Each path below is one point turned by a fixed rotation once a step. After each direction that follows a path, write how fast that rotation turns it, in degrees each step (0 if it stays still).
Each turn is a multiple of 5 degrees from 10 to 175, or 0.
Each row of a path follows its step; steps can be skipped.

step 1: [-0.56 -1.56  2.39  0.52 -2.15  0.48 -1.50 -1.42  1.46  3.66  0.53  0.16
  0.15  2.14  0.01  1.83 -2.15 -2.54  1.00 -0.13 -0.04  1.22 -1.33  4.52
  2.66  1.76 -2.61 -0.97 -3.44  1.30  1.58  1.57 -2.50 -1.38 -2.04  1.24
  1.67  3.61  0.73 -0.44 -3.05  0.10 -1.71  0.78 -1.13]
step 2: [-0.34  1.05  1.07  1.72  0.82  1.94  2.31  0.99  4.06 -2.61 -2.63  0.03
 -0.51 -1.61 -2.89 -0.52 -2.16 -0.10 -1.51  2.51 -1.05 -4.36 -2.94 -2.37
  2.61  2.57 -2.46  2.43 -1.84 -0.02 -0.93  0.14  0.20 -1.23  0.59 -0.88
  2.24 -0.08 -0.50  1.91  2.45  0.65 -0.49  0.48  2.16]
step 3: [ 1.08 -1.19 -2.25  2.74 -2.21  1.45  0.21  0.15 -3.32 -0.15  0.02  1.27
 -1.42 -3.13 -0.13  1.05 -0.74  1.63  3.77 -0.35  0.30  0.96 -1.26 -0.27
 -0.29  2.82 -0.77 -0.40 -0.11  3.32  1.18  3.41  3.25 -2.56  1.39  0.81
 -1.17  2.93 -1.31 -2.23  0.49 -4.73  0.62  0.47 -0.34]
step 7: [-1.70 -0.03 -0.68 -0.71  0.13  1.36  2.29  0.84  1.51 -0.36 -0.99  0.97
 -0.75 -3.90  2.55  1.77  1.31 -2.73  0.42 -0.32 -0.28 -2.21  2.73 -0.40
  3.42  2.65 -0.17 -2.12 -1.80 -1.53 -0.71  1.93  2.88 -2.29 -0.81 -1.45
 -3.46  4.12 -0.33  3.10  0.44  0.18  0.17 -2.69  1.00]
step 8: [ 0.85  1.87  0.21  1.18 -0.44 -3.63  0.19 -1.29 -2.11  0.11 -1.71  1.73
 -1.11 -3.27  0.05  2.39 -0.22 -1.93  0.10 -0.98  2.19 -0.54 -1.28 -1.84
 -2.17  3.28 -2.06  0.48  0.95 -3.87 -2.19  0.39 -2.65  0.84  0.95  1.35
  2.30  0.56  0.96 -4.13  0.49 -3.40  2.18 -0.19  2.13]
step 10: [ 0.95  4.24  1.58  1.93 -0.19  1.74 -3.80  2.87 -1.32 -1.57 -0.88  0.55
 -1.72 -0.85 -0.30 -2.51  2.41  2.68 -1.73  1.90  0.22 -2.65 -2.83 -3.34
 -0.14 -0.54 -2.51  3.60  0.40 -1.72  0.59  0.57 -0.22  1.19 -1.08 -3.31
 -0.38  0.02  1.44 -0.13  0.65  0.47 -0.64 -2.52 -0.63]
step 12: [-3.92  2.45  0.82  2.58  2.22 -3.00  1.70 -1.71  0.98 -2.51 -1.44 -0.92
  2.39 -2.82 -1.28  3.34  1.15 -0.16 -2.24  1.27  0.67 -0.67  1.52  0.95
  0.06 -0.71 -1.20  0.93 -1.29 -2.77 -1.91  1.93  0.16  1.39 -1.40  1.62
  0.43  0.85  4.70  1.27 -0.20  2.47 -0.89 -1.55 -1.37]
step 14: [-2.49  2.34 -0.19 -0.07 -1.70 -0.83  1.08  0.56  0.98 -0.48  1.08  3.22
  0.55  2.42 -0.30  0.40  0.74  0.29  1.53  1.25  0.06 -2.16 -2.75  0.44
  3.29  2.98 -0.11  2.82  2.31  3.54  1.13  0.91 -5.14 -0.13  0.33  0.06
  2.15  1.20  2.40 -0.01 -1.66  0.69  1.08 -2.75 -2.68]
step 15: [ 0.88  1.11 -1.06 -1.40 -0.88  3.04  0.19  3.99  0.61 -2.91  0.91 -2.87
 -2.10 -1.60  2.11  0.17 -1.17  2.41  1.79  2.34  2.07 -0.53  1.64 -2.53
  0.94  2.09 -4.06 -0.65 -2.45  0.93 -1.12 -1.31 -1.02 -0.66 -1.98  1.47
 -2.33  2.82 -0.51  0.94  3.61  0.57  0.35  0.48  0.02]
Directions:
[-0.71 -0.62 -0.45 -0.29 -0.73  0.13 -0.22  1.47  0.17 -0.28 -0.38  0.12
 -0.02 -0.30 -0.40 -0.44 -0.26 -0.08 -1.15  0.64 -0.80  0.34  0.78  0.69
  0.71 -0.20 -0.73 -0.16 -0.02 -0.72 -1.33 -0.81  0.39  0.30 -0.54 -1.02
 -0.03  0.59  0.32 -0.35  0.53  0.16 -1.05 -0.20  0.04] | 135
[-0.49  1.01  0.36 -0.03  0.07 -0.91  0.63  0.74 -0.80 -0.51  0.62 -0.95
 -0.43  0.71 -0.15  0.25  0.32 -0.03  0.16  0.00 -0.05  0.44  1.22  0.70
 -0.66 -0.13  0.33 -0.01  0.42  0.74  0.32 -0.83 -0.78 -0.22 -0.49 -0.49
  0.11 -0.43 -0.48  0.08  1.32  0.73  0.95 -0.59 -0.56] | 10
[ 0.69  0.04 -0.25 -0.61 -0.49  1.40  1.15 -0.51  1.06 -0.51 -0.45 -0.56
 -0.03 -0.34  0.47 -0.97 -0.85 -0.02  0.10  0.35 -0.79  0.09  1.03 -0.03
 -0.66 -0.60 -0.27 -0.23  0.00 -0.34  0.84 -0.64 -0.18 -0.10  0.68  0.27
 -0.23  0.34 -0.16 -0.72 -0.29  0.44  1.03 -0.28  0.81] | 170
[-0.51  0.41 -0.58  0.59 -0.30 -0.28 -0.40 -0.01  0.10 -0.20  1.06 -0.02
 -0.65  0.49 -1.18 -1.43 -0.26 -0.47 -0.27 -0.12  0.52  0.54 -0.44 -0.36
  0.18 -0.40 -0.07 -0.16 -0.78  0.05  1.04  0.52  0.84  0.84  0.48 -0.17
 -0.64  0.24  0.93 -0.39  1.22 -0.41  0.60  0.57  0.53] | 55
[-0.77 -0.60  0.64  0.19 -0.03 -0.01 -0.25 -0.11 -0.45  0.12 -0.05 -0.04
 -1.25 -0.34 -0.54  0.64  0.13  0.83  0.24 -0.75 -1.43 -0.50 -0.23  0.39
 -0.07 -0.63 -0.48 -0.74  0.63 -0.03  0.61  0.86 -0.62  1.18  1.06  0.08
  0.49  0.74  0.53 -0.05 -0.20  0.31 -0.08 -1.09 -0.14] | 175
[ 0.27  0.26  0.80 -0.11 -0.44  0.11  0.57 -0.44  1.03  0.11  0.98 -0.09
  0.31  0.21 -0.27  0.91 -0.51 -0.48  0.64  0.27  0.58  0.09 -0.63  0.59
  0.66 -1.14 -0.20  0.39  1.17  0.35 -1.34  0.88  0.18  0.40  0.00 -0.62
 -1.28  0.12 -0.15 -0.46  0.07  0.84  0.19 -0.14  0.26] | 140
[ 0.07 -0.91 -0.47  0.61  0.12 -0.95 -0.49 -0.59  0.59 -0.22 -0.74  0.30
  0.55  0.58  0.66  0.34  0.02  0.02  1.43  0.54  0.13  0.15  0.84 -0.31
  1.12 -0.34 -0.90  0.44  0.22 -0.19  0.75 -0.22 -0.65  0.74  0.06 -0.60
  0.46 -0.66 -0.24  0.25  0.98 -0.56 -0.13 -0.36  0.99] | 115
